(in the rows, 128 means zero)
Turns, then the turns between two rows, first turn first; the first pair answered
turn nazo:
[141 105 136  94 127 104 144 117 132 154 136 116 112 134 139] |-> [156 133 127 114 144 113 118 131 157 153 148 120 132 135 157]
[146 141 152 143  96 175 133 107 142 138 123 129 141 135  97] |-> [143 124 147 137  85 164 133  98 133 142 122 117 126 139  95]
[159 193 123 151 160 147 106 143 116 105 111 154 155 138 127] |-> [134 144 142 108 129 128 158 118  63 109  79 155 119 133  94]
turn vavez:
[ 94 115 156 116 134 132 157 147  82 120 105 139 124 142  92] |-> [ 79  90 156 105 128 133 150 147 109 129 129 121 109 144 102]
[165 115 119  92  71  79 172 102  29 142  77 107 104 152  84] |-> [143  88 128  84  73  86 173 103  45 146  92  85  86 157  77]
[113 111 127 109 109 111 168 146 117 113 130 142  98 135 131] |-> [111 106 124 108 105 108 163 143 126 116 135 139  97 134 140]
turn poz:
[120 131 138 129 126 144 142 137 153 137 123 145 144 121 151] |-> [120 125 136 120 115 134 148 128 148 139 120 145 138 121 152]
[130 161 122 157 176 130 127 136 122 136 125 127 157 126 103] |-> [141 154 115 133 144 101 149 116  91 144 107 147 151 113 122]
[110  68 147 102 137 135 110 109 169 146 182  71 103 129 115] |-> [141 157 148 157 178 166  85 163 171 102 166 119 159 135 134]
Now pairs of rows:
Each pair is two turns apart.
[163 149 101 144 132 111 121  99 119 141 120 114 153 120 111] |-> [153 133 106 136 132 110 130  87 117 147 118 107 143 122  98] | poz then vavez
[120 141 171 126 164 167 150 137 180 133 150 139 162  99 108] |-> [127 143 161 128 155 163 142 136 190 139 160 139 164  98 126] | vavez then vavez
[117 107 114 119  95 106 121 139 105 113 135 122  98 144 157] |-> [106 137 138 140 135 146 114 170 144  99 146 126 122 144 149] | poz then nazo
[ 95 139 133 146 161 138 130 162 130 160 163 127 125 112  92] |-> [ 88 121 139 129 147 134 146 154 127 163 161 130 115 105  96] | vavez then nazo
[154 157 120 117 106 118  73 114 153 139 132 121 156 118 162] |-> [167 158 120 114 101 109  86 102 123 141 109 134 158 114 151] | poz then vavez
[ 90 119 146 121 115 137 148 125  82  90  84 141 127 130 134] |-> [ 76 116 153 137 145 161 131 140 111  89 107 117 124 141 115] | poz then poz
[142 145 145  80 148 167 149  79 152 143 109 110 142  98 107] |-> [139 126 133  76 136 148 143  69 133 144 111  91 121 107  95] | poz then nazo
[141  93 111  89  94  81 158 105 106 152 115 135 120 116 142] |-> [129  92 109 118 130 113 105 123 180 162 165  86 122 135 142] | poz then vavez
[114  96 102 133 120 128  98 146 136 122 162 100  97 143 146] |-> [137 145  99 158 138 134  91 165 122 101 144 131 130 146 152] | poz then vavez
[149 126 133 125 119 137 110 142 156 129 120 140 137 110 166] |-> [153 137 144 134 130 142 122 144 125 115  92 151 146 109 137] | vavez then vavez
[129 114 123  98  85 131 121 125 147 148 162 172 127 162 186] |-> [140 143 133 104  99 142 139 134 132 135 136 200 149 155 180] | nazo then vavez
[ 93 123 135 118 125 112 153 114  88  85 119 106 102 153 109] |-> [ 90 138 136 142 148 136 125 142 127  75 144  97 115 163 119] | vavez then poz
[133 116 135 133 146 137 145 120 103 121 107 127 127 134  89] |-> [146 140 123 153 158 147 117 132 127 118 127 125 142 139 106] | nazo then nazo
[113  79 107 108 120 118 121 103 155 149 147  98  96 144 125] |-> [152 162 105 131 130 131 124 135 159 131 128 171 161 120 175] | nazo then poz
[ 91 134 162 131 147 167 158 179 137  89 120 150 126 132 110] |-> [ 83 115 149 120 131 162 137 176 173 106 156 130 114 133 150] | vavez then vavez
[156 133 112 115  87  81 151 113  64 126  90 138 108 131 161] |-> [142 152 121 164 163 146  84 146 181 134 165  88 130 150 157] | poz then nazo
[110 111 141 121 138 136 123 147 144 117  92 112 120 148  93] |-> [125 142 132 136 139 141 109 167 157 106  98 133 142 148 127] | vavez then poz
[167 142 136 107 109 131 192 110 107 125 107 149 134 124 144] |-> [159 106 112 127 119 131 135  97 147 140 157  74  98 157 128] | nazo then poz
[130 130 146 110 142 140 161 115 162 155 140 145 120 105 141] |-> [142 146 139 113 139 137 158 113 154 154 131 155 131 103 146] | vavez then vavez
[142 176 163 157 189 179 183 141  83 123  74 128 169 161  19] |-> [152 147 118 176 179 146 128 125  68 125  97  69 126 198  12] | nazo then poz
[107 144 123 159 150 148  83 170 176 120 166 116 136 134 143] |-> [118 138 130 110  91 103 159 149  84 115 100 182 135 105 155] | poz then nazo
[116  94 129 126 124 107 136 104  88 146 104  93  92 142  76] |-> [139 151 109 164 158 141  76 138 175 147 152  97 140 141 133] | vavez then nazo
[128 146 152 125 121 127 148 149 170 128 154 147 139 124 156] |-> [131 113 127 118  99  97 128 123 154 139 163 111 111 138 156] | nazo then nazo
[183 149  90 164 157 119  89  90  96 120 133  74 144 162  92] |-> [177 152 126 114 125 112 176  79  56 123  84 145 160 116 104] | nazo then poz
[147 148 117 115 151 130 151 130 146 126 124 136 164 125 158] |-> [124 107 122  99 146 130 152 116 158 143 141 102 138 129 140] | poz then poz
[115  97 145 105 113 129 131 144 144 129 132 120 110 109 138] |-> [120 120 146 116 128 140 122 154 162 124 138 130 124 108 146] | nazo then nazo
[104 151 138 117 139 125 143 145 145 133 124 115 134 136 113] |-> [113 151 132 103 121 112 155 132 126 137 115 126 134 130 122] | poz then poz
[116 103 133 107 126 124 136 123 126 152 139 104 108 131 126] |-> [142 161 127 132 142 134 128 151 116 128 126 146 146 129 147] | poz then poz
[121  99 125 115 109 112 129 124 114 127 131 126  99 124 134] |-> [133 114 112 118 105 111 124 125 114 131 132 135 109 119 150] | vavez then vavez
[165 129  87 159 119  92  86 168  53  85 122 154 114 164 162] |-> [139  75 107 130 106  86 113 141  33 102 115 125  75 165 119] | vavez then poz
[126 137 115 147 130 136 108 128 150 131 153 118 134 137 147] |-> [131 125 110 127 100 115 125 109 128 144 142 128 125 129 156] | poz then poz
[103 104 140 104 107 139 131 119 144 123 144  90 128 141  75] |-> [104 121 148 109 115 142 146 133 115 103 122 110 134 144  66] | poz then nazo
[152 144 115 147 142 157 176 137  85 100  88 174 154 116  79] |-> [141  86  82 155 136 140 125 110 100 121 129  88  98 156  56] | nazo then poz
[107  96 140 105 140 143 155 151 137 101 124 132 104 169 131] |-> [121 120 132 108 135 135 161 154 119  93 107 161 121 160 148] | poz then poz
[123 156 170 144 166 161 162 130 123 132 103 149 157 115  48] |-> [119 118 164 107 128 132 183  96 104 151  98 144 133 101  54] | poz then poz
[166 141 109 120 123 114 129  95 140 161 119 144 163 101 133] |-> [152 136 122 124 140 134 127 101 170 168 133 128 160 102 121] | poz then nazo
[159 130 127 141 144 113 146 115 132 134  99 169 144 122 132] |-> [150 102 126 131 131 104 147 103 115 138  97 148 122 131 113] | nazo then vavez
[122 130 132 134 152 136 132 147 133 108 143 125 152 126 130] |-> [107  98 134 114 135 121 146 135 121 119 144 117 130 127 126] | nazo then vavez
[112 141 166 124 162 179 178 144 142 110 110 154 159 107  91] |-> [111 117 138 156 172 172 113 140 146 108 144  82 122 156  67] | nazo then poz
[123 129 135 110 104 132 138 153 118 117 127 145 130 129 164] |-> [118 117 127 115 109 132 117 147 140 126 150 117 122 136 165] | poz then nazo
[127 128 104 123 132  88 144 101  84 144 118 109 113 135 122] |-> [125 168 133 136 161 122 160 131 108 129 110 148 154 119 125] | nazo then nazo
[144 165 122 156 155 125 161 113 135 128 123 156 135 180 102] |-> [146 149 104 156 139 108 144  96 129 139 133 132 117 191 105] | nazo then nazo
[ 99 141 137 115 180 164 152 131 100 111  74 163 153 138  85] |-> [125  98  69 112 134 103  94  81  91 145 103 101 109 163 112] | poz then nazo
[ 99 104 138 123 124 165 144 174 115  95 152 128  98 156 129] |-> [124 132 116 142 124 158 125 180 107  85 149 141 114 163 147] | nazo then poz
[135 151 127 146 159 141 126 121 130 130 118 126 149 115  94] |-> [147 136 108 132 126 108 132 102 104 142 111 126 135 114 109] | poz then nazo
[108 145 143 131 153 159 123 129 168 128 139 101 136 134  98] |-> [108 119 128 122 135 140 117 112 151 137 141  81 112 145  93] | nazo then nazo
[103 107 146 143 159 154 126 116 137 149 118  93 115 159  78] |-> [143 149 125 134 124 122 152 109  77 137  71 161 144 137 126] | poz then poz
[149 141 129 126 135 145  67 122 164 123 157 119 135 128 111] |-> [163 129 118  95  88 102  98  95 121 137 134 143 125 111 134] | poz then poz
[113 118 141 124 140 129 149 130 111 113 117 137 134 122 115] |-> [128 135 117 143 150 131 110 136 137 112 139 127 145 133 134] | nazo then nazo
[ 98  94 152 107 145 127 106 128 166 116 136  92 120 146 158] |-> [124 149 146 133 159 137 103 154 148  90 113 131 155 145 169] | poz then vavez
[132 105 103 117 111 118  84 139 119 147 155 102 132 157 166] |-> [104  98 156  90 110 129 158 149  89 134 113 145 134 132 136] | nazo then nazo
[155 142 107 113 119 101 118  92 129 142 137 140 153 111 142] |-> [146 135 123 100 116 101 143  90 116 139 122 150 151 103 129] | nazo then nazo
[128  99 146  91 101 116 143 115 134 123 128 118 148 122 151] |-> [131 109 141 112 120 132 117 128 165 122 149 104 160 131 154] | poz then vavez
[119 135 129 148 146 122  88 176 136  86 140 116 114 163 142] |-> [134 145 129 137 121 103 118 160  88  80 101 150 119 151 142] | poz then vavez
[111  97 113  73 124 106 128 118 142 152 158 148  75 115 162] |-> [107 132 138  81 150 135 153 146 158 137 150 184 109 102 163] | nazo then nazo
[114 107 129 116 113 125 132 124 139 133 146 109 122 119 135] |-> [121 138 128 139 131 137 118 142 150 120 146 117 141 126 141] | poz then vavez
[151 134 112 135 115  93 125  94  93 142 100 109 124 127 107] |-> [155 166 121 159 149 117 117 117 109 130 101 120 147 129  96] | nazo then vavez
[150 103 123 153 190 152  91  88 119 147  91  73 134 152  62] |-> [138 112 150 141 195 167 125  95 108 138  72  98 142 139  48] | nazo then nazo
[141  88 119 149 125 110 129 108  64 123 107  79  76 143  84] |-> [137 122 122 184 166 150  87 152 116 104 140  72  99 158  92] | vavez then poz
[ 81 101 134 134 139 139  93 175 125  94 154  85  83 176 114] |-> [126 162 107 150 127 127  80 192 123  84 148 135 128 164 177] | vavez then poz
[131 120 123 142 123 124 123 128  81 104 103  99  98 142  92] |-> [162 154 102 152 117 113 107 125  82 105 101 122 123 138 132] | nazo then poz
[106 137 177 109 128 117 170 149 114 110  98 159 131 117 101] |-> [118  99 118 121 108  81  98 113 132 135 145  82  91 147 112] | poz then nazo
[145 165 149 141 165 149 101 138 187 149 153 137 180  94 148] |-> [161 169 148 119 134 119 150 116 114 143 101 178 184  79 138] | poz then vavez
[126 125 125 142 152 135  99 120 161 133 148  87 128 133 125] |-> [107 126 159 128 159 155 133 133 166 128 137 115 139 116 126] | nazo then vavez
[118 135 158 110 168 143 115 154 109 105 106 134 106 163 119] |-> [118 107 138 103 150 126  95 141 116 120 127 108  87 170 132] | nazo then vavez
[120  89 114 146 117 109  93 172 126 106 159 122  85 166 169] |-> [ 93  85 158 122 120 122 155 183 106  96 122 157  92 146 143] | nazo then nazo
[133 124 104 131 136 117  98 107 152 145 162  98 121 127 131] |-> [158 155  93 130 122 102 109 110 124 136 140 130 140 115 156] | poz then poz
[133 109 135 103 108 111 142  95 122 161 122 108 128 107 108] |-> [158 148 115 135 129 120  99 109 153 156 142 110 155 112 134] | nazo then poz
[110 110 116 119 104  94 128 128  92 115 143 116 101 136 150] |-> [106 146 147 122 133 129 154 159 107 101 129 158 140 115 153] | nazo then nazo
[140 129 149 139 169 119 117 138 135 134 126  94 121 125  85] |-> [157 159 145 140 166 114 130 145 114 121 105 130 140 116 103] | nazo then poz
[111 102 153  97  99 118 173  98 120 155 113 131 125  98 103] |-> [ 97 116 162 130 142 158 132 128 177 146 152 102 133 115  93] | vavez then poz
[151 162 133 155 150 143  91 155 138 108 121 136 165 137 117] |-> [150 137 135 115 109 110 137 121  78 115  84 155 145 122 109] | poz then vavez
[ 92  81 144 156 118 142  83 160 141 115 147  81  96 171 121] |-> [135 122 108 168 101 119  57 156 149 122 155 107 127 157 180] | vavez then vavez
[128 148 109 120 138 138 126 124 142 150 145 180 138 101 132] |-> [101 111 121 108 139 146 131 114 146 156 154 146 106 112 102] | nazo then poz
[ 86 111 155 143 141 140 125 167  99  87 117 118 105 151  99] |-> [ 89  95 135 133 121 131 100 162 146 110 162 102  96 144 151] | vavez then vavez
[109 134 123 133 127 133  96 167 108  92 143 116 115 165 140] |-> [ 95 117 139 119 119 132 120 160  90  91 130 123 105 159 128] | nazo then nazo
[ 82 107 177 133 163 151 159 155 130 110 141 128  81 151  83] |-> [105 137 149 164 178 152 105 163 168 111 173 112 100 161 112] | nazo then nazo
[ 84 103 144 135  99 126 173  65 107 142  90  94 135 140  78] |-> [ 84 117 137 169 136 150 133  89 136 131 111  67 138 164  66] | poz then nazo
[ 87  94 112 132 119 116 106 128 140 118 161  99 104 139 129] |-> [114 158 115 142 122 121 129 148 130 102 136 172 154 114 167] | nazo then poz
[156 150  94 157 116 117  87 155  92  93 133 135 118 153 168] |-> [154 123  91 132  91  97 107 125  67 106 121 128  98 149 157] | poz then vavez
[ 83  88 137 122 106 103  99 122 141  97 130  93  95 156 135] |-> [ 78 127 168 136 137 134 125 159 134  67 105 136 127 150 118] | poz then nazo
[153 183  98 165 154 148  94 156 147  95 129 119 153 140 136] |-> [166 162  90 123 101 104 146 121  81 106  83 150 140 118 137] | vavez then poz
[117 135 113 127 127 146 158 102  74 155 104 127 100 128  93] |-> [102 142 123 148 158 178 134 133 115 145 133 108 103 142  85] | vavez then poz
[141  82 144 121 135 129 114 122 134 148 130  84 108 155 110] |-> [178 153 136 141 142 133 116 149 128 130 107 149 161 137 154] | nazo then poz
[108 102 113 143 148 140  99 122 163 149 168  68 117 143 105] |-> [106 138 153 124 143 144 180 146  90 111  93 156 144 114  95] | poz then nazo
[137 150 115 156 149 129  97 138 170 143 161 113 138 137 151] |-> [107  86 131 110 110 104 149 104 109 151 128 106  92 137 116] | nazo then nazo
[131 131 122 119 103 124 134 165 107  95 119 171 133 130 196] |-> [115 128 139 117 118 135 153 169  83  86  99 172 126 134 154] | vavez then vavez
[135 117 111  81  92  99 159  64 142 178 123 134 142  69 126] |-> [172 170  88 122 116 103 124  75 143 166 120 146 176  77 135] | nazo then vavez
[156 144 154 108 153 159 111 122 154 158 124  94 165 116  92] |-> [160 154 157 106 145 154 130 129 121 150  99 121 173 113  86] | poz then vavez
[122 110 120 135 142 127 127 114  61 114 121  88  95 145  83] |-> [116  90 106 124 125 124 105 111 104 132 160  69  85 143 129] | vavez then vavez
[147 126 125 170 160 132 100 159 113  95 108 127 120 149  81] |-> [155 138 120 164 142 119 114 162  96  91  93 155 130 140 102] | vavez then poz
[147 161 144 139 151 130 169 120  96 153  90 139 170 134  69] |-> [123 145 160 136 162 145 172 133 109 151  95 131 161 140  58] | vavez then poz
[137 115 108 145 153 127  96 100 144 130 159  70 121 159  88] |-> [171 170  89 161 150 121  85 115 132 115 146 113 156 152 126] | vavez then poz
[114 112 136 110 116 119 163 146  81  96 112 135  96 156  88] |-> [ 93  90 135 109 126 134 139 152 131 106 152 103  82 165  96] | poz then vavez
[116 124 143 153 134 118 111 140 156 119 146 142 164 131 185] |-> [132 130 140 141 114 102 133 125 120 118 117 161 167 123 181] | poz then vavez
[131 159 171 111 146 147 166 116 170 154 127 168 175  88 126] |-> [124 139 173  98 134 140 182 104 158 159 120 168 161  83 118] | vavez then poz
[133 104 116  98  88 110 163 123 105 138 105 172 113 120 163] |-> [108 124 138 153 161 174 115 173 173 119 149 135 121 151 123] | poz then poz
[108 155 141 144 148 136 125 160  88  84  97 130 115 142 103] |-> [ 96 122 128 142 143 131  99 151 111  95 127  87  90 154 104] | vavez then nazo
[121 141 137 120 109 139 154 163 133 112 129 160 128 124 176] |-> [119 119 130 103  94 129 159 144 134 128 133 149 118 118 180] | poz then vavez
[105 105 161 131 145 139 145 118  99  92 129  98 106 146  61] |-> [121 155 149 164 166 162 111 158 133  72 146 123 138 150 105] | vavez then poz
[106  92 132 125 129 132 111  91 129 144 137  74 113 140 105] |-> [119 150 143 143 154 163 111 123 172 135 147 119 169 120 142] | vavez then nazo
[149  98 107 139 116 133 118 102 143 144 118 134 125 135 139] |-> [153 116 109 156 133 142 109 116 148 134 118 138 138 139 137] | poz then poz
[119 171 148 177 151 171 130 161 127  98 108 146 132 137 142] |-> [ 85  91 153 129 108 142 153 128 103 115 109 110  71 142 124] | nazo then vavez
[116 131 124 129 111 114 151 103 116 170 135 147 138 109 163] |-> [120 144 124 133 121 118 150 111 127 166 139 149 147 106 166] | nazo then nazo
[ 93 120 127 110 138 141 163 125 170 170 106 148  72 137 128] |-> [124 138  88 128 129 125 120 116 181 176 123 139  81 143 160] | nazo then vavez
